Questions about the row below.
1) Find the smallest entry.
2) Find the entry just left of 68.
3) Find the entry just right of 88.
4) Find the entry just right of 72.
5) Find the entry just right of the smallest entry.
[72, 88, 52, 51, 68, 57, 84, 12, 54, 41]
1) 12
2) 51
3) 52
4) 88
5) 54
